A state moves one step at a time under one of 7 hidden systems, and each row is a state written as 20 numbers. Each run below is a few steps of one system.
deda, seq 1, 8 rows:
0:  -4  24 -10  23  18  11  23 -38  27   5 -20  14   8  -7  -3  -8 -28  40  -1 -16
1:  19  16  20   7   8  45  -4 -46  38   1 -21  -9 -17  -7   9   7  -5  20  15  -3
2:  14 -12  30   1 -16  33 -40 -15  40  -2 -29   0 -26 -18   3 -19  16 -16  -5  18
3: -14 -11  37  -3 -19  -6 -48  34  21 -22 -22 -18  -9 -13   2  -9  12 -42  19  13
4: -41  -2  21  -2 -12 -13 -19  51 -13 -56   3  -6  17  13  14   3  10 -35 -18  10
5:  -7   5  25   3 -10 -29  13  40 -24 -37  55  14  31  47   5   4   2  -1 -12  -8
6:  29  -3  -6 -15   3   0  33   9 -47  12  67   3   9  44  11  30  21   7  -9 -13
7:  42 -25 -45  -6  -1 -14  27  -7 -40  66  33  15  -6   4 -11  -1  17  12 -20  -8
pural, seq 2, 8 rows:
0:   4 -23  -1  -8 -21 -31   8   3 -25   6  21   2  -1  -3 -15 -13   3 -16 -12   2
1: -25   2  -7  -8   0 -42  17  15 -10   4  14  11  16  -7 -12 -17  -9 -14   0   1
2: -25  21   1   2  16 -30  21   3  16  15   3   5  20  -9  -7  -7 -20  -2  26 -10
3: -10  26   2   3  21   7  15 -23  33  32  -9   2   6 -18   3  -3  -8   3  25 -10
4:  16   8   7   7   9  28 -16 -16  42  33 -22   5 -10 -18   9 -11  10  -2   5   0
5:  13  -7  -2  -6   4  33 -46  10  22   6 -31  -3 -20  -9   9  -1  19 -11  -3  19
6:   1  -4  -8  -5   5  26 -43  29  -2 -38 -24   0  -8  19   7  10  10   7 -13  23
7:  10   0   2  -3  -1  16 -16  14 -27 -56   1 -15  -3  37   5  29  -4  24  -2   5
teran, seq 3 (8 x 20):
0: -10  13 -32 -39  20 -32   4   4 -14   0   9   8  -3   4 -21   3 -15  15  30  26
1:  -1  17  -3   9  10 -32   0  -1  21  -8   3  28  16  17 -24 -18 -32  45  19   2
2:  25  22   3 -11  16   2  13 -22  -2  -4  17  -9  -4  25  -9  29 -18  42  46  -3
3:  31   5   5 -21   0  16 -18 -36  20 -19   2  19 -25  17 -20 -13  -8  43   9  31
4:  49 -21   4   2 -15 -11 -42  11  -9   2  -5 -12 -19  22 -29  11  -6  31  40  11
5:   6   1 -43 -35  17  -4 -30  19 -26 -31 -13   6 -15  21 -19  14  -7  36  10  40
6:   8  -6  -2  18  -8 -34 -22  29 -13 -48  -3  18  14  41 -28  -6 -30  50   4   4
7:   9  12  -1 -28   1 -16  19  -7 -45 -49  39 -16  -2  42 -15  33 -21  34  27   6
pural, seq 4 (8 x 20):
0:  10  24   0  -1  23   6 -16  11  16  -8  -6   0   4  25  -3  17 -10  34  33   3
1:  30   9 -14 -15  14  33   3 -34  -2  -1   0   0 -18  13   1  17  -2  37   7  10
2:  49 -23   0   2 -16  11 -17 -13  -4   6  13  18 -21  20 -11 -12   9  28 -17  10
3:  23 -28 -16 -29 -17 -22 -22  12 -31   0  15   3 -22   8 -24  -6  10   0   0  29
4: -13   2 -22 -20   2 -42  -1  23 -20 -23  18  29  11  19 -22 -18 -14  20  -9  23
5:   0  19   3 -11   7 -44  17  -2  -4  -4  26   4  13  20 -25   3 -29  27  43  -1
6:   5  24 -10 -24  19 -12  39 -48  14  28  24  17  -3  -4 -13 -10 -14  25  20   4
7:  34   0  12  -3   1  -8  -6 -20  43  55  12  29  -8  -4 -15 -33   6  10  16   6
paz, seq 5:
0: -21  -8   7  16 -10 -38   6  32  -5  12   8   2  21  -7  -1 -13   0 -28  -5 -16
1:  -9  -8 -27 -14   7   2  16   2 -38  16  -8 -32  -7 -20   8  27   7 -22   8  -8
2: -30  26 -23  15  29  -8  30   8   6  13  -7  13  28  -2   9   4 -16  12  -3 -21
3:  15  -2  14  18  -6   9  25 -40   9  39  -2 -19  -6 -23   3   8  -4  -6  19 -30
4: -10  11 -21   6  18  42   4 -20  24  10 -28  20  -4 -16  20 -10  11   2 -38   4
5: -14  -2  43  35 -21  -3 -15  -3  41  -4 -25  -5   5 -22   1 -24  -7 -22   0 -15
6:  -9  -8   8  -3  -9  45 -16 -10 -11 -41 -31 -33 -21 -10  21  23  11 -20 -15   6
7: -28  14  29  33  -5  -1   6  28   5 -53   5   7  31  25  17   0  -8   3 -25 -21
Duzun, seq 6 (8 x 20):
0:  17   8  -6  -1  16  37   3  -5  -3   3   5  -2  -3  16  21  25  13  12  -4  -4
1:   9  -7  -8  21  -3  12   6   7  -4   2   8  23  11  14  11 -10  10   9 -43  -9
2:  17 -25  -6   4 -14   5  -8  14 -14  31   4  -5  -9  -8   6   1  24 -25 -14  -3
3: -21 -19 -27   4 -11 -12  12  -4 -33  -6 -20 -10  -4 -24  -7  -1  -6 -14 -26  -2
4:   8 -17  14  15 -25 -31  10  -6 -22   3   4 -24   0  -7 -20   1 -18  -3  21 -21
5:   2   4   7 -17  -8   7  20 -54  -4  -9   1 -19 -22 -15 -10   6 -16   6  18   4
6:  -8  14  40   8 -13 -11  12 -27  32 -24  13  15   6   1  -7 -28 -16   4   0  -2
7:  -5  17  37 -16   6  22 -17  -3  41   2   2  -8  -7  -8  16  -1  16 -28  22   9
Ginik, seq 7 (8 x 20):
0:   2  -4 -30   4  10 -25  -1  22 -14  27  -9   0   8  -1 -14   4  -9  11  13  -6
1:  17  -1 -24  10   8 -14  -4  -7   4  26 -16   8  -3  -4 -20  -6 -16  31  15  -1
2:  27  -9  -4  -3  -3  -7 -18 -16  16  31 -12   6 -19 -13 -19 -15  -2  12  18  11
3:   6  -3  -7 -22  -1  -1 -33  -3  19   3 -22   7 -21 -14 -16 -17  -1  -1  13  32
4:   2   5   8 -22   6  -5 -42  24  15 -15 -11  -2  -9   7  -9   0   1  -1  30  30
5:   6   7 -12 -34  14  -7 -21  22 -14 -20  10  -1  -9  24  -8  20   1  13  27  28
6:  23   2  -5 -18   5 -14 -12  16 -15 -20  30  20   1  43 -12   4  -3  34   5  18
7:  33 -20  -7 -12 -12 -27  -8  18 -22   9  38  26  -1  29 -17 -13  11  13 -11  14
paz, seq 8, 8 rows:
0:   0 -14 -28  13  -1  18  -1  -9 -12   3 -29   2  -9 -15   4  -2   3   4 -33  -2
1: -24  -7   4  26 -16 -20   6  -3   4 -14 -21   1  11 -19  -8 -21 -19  -3 -15 -12
2: -17  -5   3  -7 -13   9  21 -32 -20 -20  -8 -25 -15 -22   3   8  -4 -19 -10  -2
3: -34  22   6  -1   8   4  30  -9   5 -26  13  14  18   0  16  -5  -3  -9 -27  -5
4:  -4   2  36  -2 -12   3  23 -14   3  12  28 -17   2  -8  15   3  14 -38   4 -18
5: -14  10  -8 -10  20  30   3  18   2  14   6   4   6  -1  33  12  31 -27 -23   2
6:  -9   5  21  31   5  -9  -8  39  19  25  -8  -9  25  -4  14   5   5 -25  15 -29
7:  11  -8 -16  18   6  35  -7  11 -20  16 -29 -33  -5  -7  19  39  11  -4   3 -20
Ginik, seq 9 (8 x 20):
0:  -5  24   9 -12  18   8  -8   9  22 -14   7  12   7  17   7   2   1   8  11  10
1:  14   6  -4 -21  13  13  -3  14  -7  11  27   3   0  21  12  16  20  -2   4   8
2:  10  -2 -14   0   4  14  -4  10  -9 -14   7  22   3  23   7  -1  10  20 -35   9
3:  21 -24   8  21 -19  -3 -14  27 -14   6   9   4   4  15   3  -1  15  -5 -20 -11
4:  -3 -26 -27  13 -14 -14   2  11 -35  -3 -18  -7  -2 -10  -9   0  -4  -4 -26  -5
5:  -1 -13   4  36 -19 -26  -3   7  -4  -6 -22 -11   8  -8 -17  -6 -26  10   7 -21
6:   0  -7  -6  -4 -10 -26  17 -23 -16  21  -7 -22 -10 -28 -21   1 -18  -6  30 -10
7: -16  17   1  -7   5 -16  11 -36  27  -4 -13   7  -5 -21 -20 -21 -28  15  20   8
Duzun, seq 10:
0:  20  -3  12 -23  -4  21  12 -27  -5  21  23  -9 -18  -6  13   8  22 -21   1   5
1: -35   4  -2   8  -3  -7  26  -8   4 -14   0  17  14 -18   7 -24  -4 -15 -40  -4
2:  -1  -2  24  15  -6 -12  -4  18  10  35   0 -23   6 -16   6   7   7 -33  30 -23
3: -24  16 -23   4  16  26  18 -30  -2 -13 -38 -17  -4 -24   9  19 -15  10   0  -7
4:  21  -4  29  48 -15  -7  -5   1  20  -1  -2   4  15  16  -7  -9 -18  27   7 -31
5:  32  -7   6 -13  -2  49 -21 -30  13   5 -17 -13 -33  -9   9   9  19  -1  -1  14
6: -20 -11  12  23 -22  -1 -14  14   6 -50 -13  22   9   7   3 -27  -4   0 -50   5
7:  18 -18  30  -6 -17   4 -32  34 -14   3   9 -34  -9   8   9  24  24 -37  25  -2
vuzor, seq 11:
0:  38 -32   8  23 -30 -16   6 -11 -32  19   8 -26  -9   1 -18  11  -7   7  13 -27
1:  -7 -31 -18  13 -28 -23   9 -16 -40 -13 -28 -26 -13 -26 -23  -1 -22  -3  -6 -10
2: -42   4  16  17 -16 -33  23 -15  -6 -34 -16 -20  13 -21 -10  -7 -34 -12   9 -18
3: -52  30   5 -30  13   3  31 -31   1 -33  -5 -19   0 -25  11  10 -13 -23  11   9
4: -37  31  25 -22   9  20  20 -27  40 -17  14  23   4 -12  20 -26  11 -25 -23  15
5:  -5  21  27 -29  18  28 -16  15  43  30  17   9   0  -5  29  -6  39 -45   7  17
6:  13  -1 -23  -1  22  32 -44  43  28  35 -16  32   0   3  21 -12  40  -8 -29  21
7:  38  -2  -8  40  18  14 -37  62  15  36  -7  15  22  36  11  15  16  25   3 -21
deda, seq 12:
0:   9   9  19  14   6  14   3  -3  30  38   3   1   6 -10  15  -3  13 -18   8 -14
1:  -7  -1   2  18   7  24 -12  19  16  24 -21  -4   6 -16  23   4  19 -25 -12 -13
2:  -7  -6  13  44  -5   1 -18  35  14   6 -22   0  20  -3  11  -6   3  -9 -11 -24
3:  -1  -5  20  38  -8  15  -1  21  -9 -19 -10 -22  17  12  17  23  -1  -4  -5 -33
4:  18 -23  24  37 -31  10  10  -2 -19 -12  11  -9   5  14   8   2   4  -1 -33 -28
5:  22 -24  28  21 -32  -8  20 -12 -25  15  21 -26  -3  -2  -1  10   5 -19   2 -32
6:  -8 -23  -1   7 -23  -7  35 -18 -32  23   6 -19  -4 -28   6  -1   7 -39 -24 -21
7: -25  -1   6  21  -9 -29  44 -16   0  33   6  -4  18 -33  -2 -17 -11 -28  -6 -30
teran, seq 13:
0: -13  22  -1 -37  16  -7  11 -16  12  12  12  -1  -5 -11  -3   2  -1 -12  30  16
1:   7  14  11   7  10 -11 -15   5  45  23  -4  23   7  -1  -9 -25  -6  10  17   4
2:  19  17 -10  -3  29  18  -6  11   9  29   1  -7   1  12  10  29   8  14  33  -5
3:  17   7 -13   3  14  36 -20  -3  21  -7 -14  26  -5  17   7  -6   7  32 -24  15
4:  43 -22   6  29 -17  18 -22  16 -19  -3  -4 -15  -5  27   2  22   8  18  -5 -17
5:   3 -17 -30 -23  -6  19  -6   0 -40 -34  -3  -4 -19   8   2  13  11   4 -32  24
6:  -2 -31   4  23 -36 -35  -7  17 -29 -29  -1   5   4   7 -20 -21 -12   1 -27  -4
7: -28   0 -11 -25  -4 -35  34  -2 -50 -20  19 -25   3  -5 -10  18 -14 -17  14  -2
vuzor, seq 14, 8 rows:
0:  12  -3  26 -26  -6   8 -15  13  11  20  27  -1 -10   0  10  -1  33 -39   8  14
1:   2 -17 -27  -4   2  -6 -34  41   2  19 -16  23  -1  -5   0 -17  21 -12 -26  21
2:   5   7 -11  27  19 -21 -17  54   7  19  -5  10  28  20  -4   8  -7  21  18 -18
3:  20   8 -44  -3  25   9  14  -8 -29   9  -3  -3  -1  18  -6  31 -12  48  10  -6
4:  32  -9  13  21 -21  -5  31 -46  -9  -1  24   8  -4  15 -15 -10 -18  37 -11 -19
5:  19 -26  21 -11 -34 -15  12 -37 -23  13   9 -38 -28 -22 -18   5  -3 -23  26  -6
6: -30 -24  -3   4 -29 -24 -10 -12  -3 -22 -37  -4 -13 -41 -20 -34 -15 -23 -21  14
7: -52  27  25   3   9 -21  -5  21  25 -27 -20 -15  20 -15   4   1 -20 -24  34  -4

Which system made each of these runs?
seq 15, 2 rows:
0:   8  -7   9   0 -12   8  -2  -5  -5 -31  14  17  -2  19   1 -11   3  11 -29   9
1:   3 -18  17   5 -20 -17  -4  22 -15  -4  19  -1   4   9   1  -6  11 -24 -13  -4
 -> Ginik
seq 16, 2 rows:
0:  24   2  19 -15  -1  28 -10 -19  22  18  14   3 -18   2  10  -4  23 -10   3  10
1:  24 -22   9   8 -13  11 -39  19  12  15 -13   6 -12  -2   1 -14  21 -11 -12  11
 -> vuzor
seq 17, 2 rows:
0:  -8  13 -18  -7  21  -4  12   5  -3  28  -8 -13   4 -13   2  17  -2  -5  24  -9
1:  -1  11 -20  16  15  -4  14 -10   5  12 -15  12   8  -1  -6  -1 -21  30   1 -12
 -> Duzun
seq 18:
0:   1 -11  -2  44 -10  -9  -2  15   0   2 -19   7  16   0  -3 -11 -12  15 -20 -25
1:  34 -22   0   4 -14  18 -21 -10 -10  19 -18 -25 -25 -10  -2  14   9  -2  11  -3
 -> Duzun
seq 19 (2 x 20):
0:  18   1  19   6   0  33 -23  12  13  -9   2   0  -4  20  15  12  19   0  -8   1
1:  -2  -8  -5   7  -2  25  -9  19 -14 -22  -1   4   3  12  18   7  18  -5 -38   2
 -> Duzun
seq 20:
0:   7   2  34 -26 -16  13  15 -39  13  -6  37   9 -17  -4   6 -19  19 -23 -14  17
1:   4  -2  28 -18  -7 -10 -11  28  14  12  40  20   6  12  10 -18  30 -36  -8  12
 -> pural
seq 21:
0: -12   9 -28  -6  20   9  15 -18  18  25 -12  24   1 -21   4 -17   2   3 -22   8
1:   1  -7  -4  21  -2 -22 -18  24  22  33 -20  14  10 -13 -10 -21  -3  -4   4  -7
 -> Duzun
seq 22 (2 x 20):
0:  18 -16  15  17 -11  36  -3  16 -18  -3  13 -10   1  14  31  19  32 -22 -33 -17
1:  -5 -23  -7  20 -16  19  22   6 -40  -5   3 -13   3  -3  24  14  19 -25 -52 -22
 -> Duzun
seq 23:
0:   6  20   9  -3  14  14   7 -22  10  10 -11 -33  -6  -8   2  30 -11   7  49 -14
1:  16  24  -2  11  25  42   6 -20  28  -1  -3  18   3  19  17   7   1  38  -8  -5
 -> paz
seq 24 (2 x 20):
0:   1   0   7  18  -6  33  14 -48  18  10 -25  -8 -13 -29   7  -8  -4  -1 -14 -13
1:   6 -16  13  13 -17  24 -17 -17  10  12 -40 -34 -21 -33   5   6   6 -24   9  -9
 -> teran
seq 25:
0: -19   9 -20   3  15   9   2  12 -15 -22 -21 -12   8   2   8  22  -8   7  -1  -4
1:  21   4  15  19  -3   7   8  -7  -9  -5  11 -15   4  20   1  21  -9  21  16 -23
 -> Ginik
seq 26:
0:   4 -15  14  -4 -20  -4  -7 -10   1  12  -6 -16 -15 -22  -5  -7   5 -25   7   3
1: -30   8  -5  -8   4  -6  -5  -4   6 -26 -23  -4  -2 -14  -5  -7 -14  -7   1  14
 -> Ginik
seq 27, 2 rows:
0: -20   8  -9   4   7   4   3  -7  13 -14 -18  17   4  -9   1 -16  -9   7 -21   6
1:  -2  21  24   0  10   8   2   1  20   1   9  -7   7   9  11   9   2  -6  25  -8
 -> vuzor
seq 28:
0:  -2 -22   9  -5 -20 -21 -19  36 -13  -5  14   7   2   6  -3 -15  18 -29 -19  11
1: -12  -2  -4  -5  -1 -36   8  38 -34  -3  21 -11  18  13  -3  16  -2 -16  14 -10
 -> deda
seq 29:
0: -27  11   3  -8  -3 -13  29 -31 -14 -29  -6 -21  -3 -14  -7   8 -26  -1  14  -7
1: -32  16  18 -19  -4   2  25 -40  12 -29   5   2  -6 -18   3 -16 -11 -17  -8   9
 -> vuzor
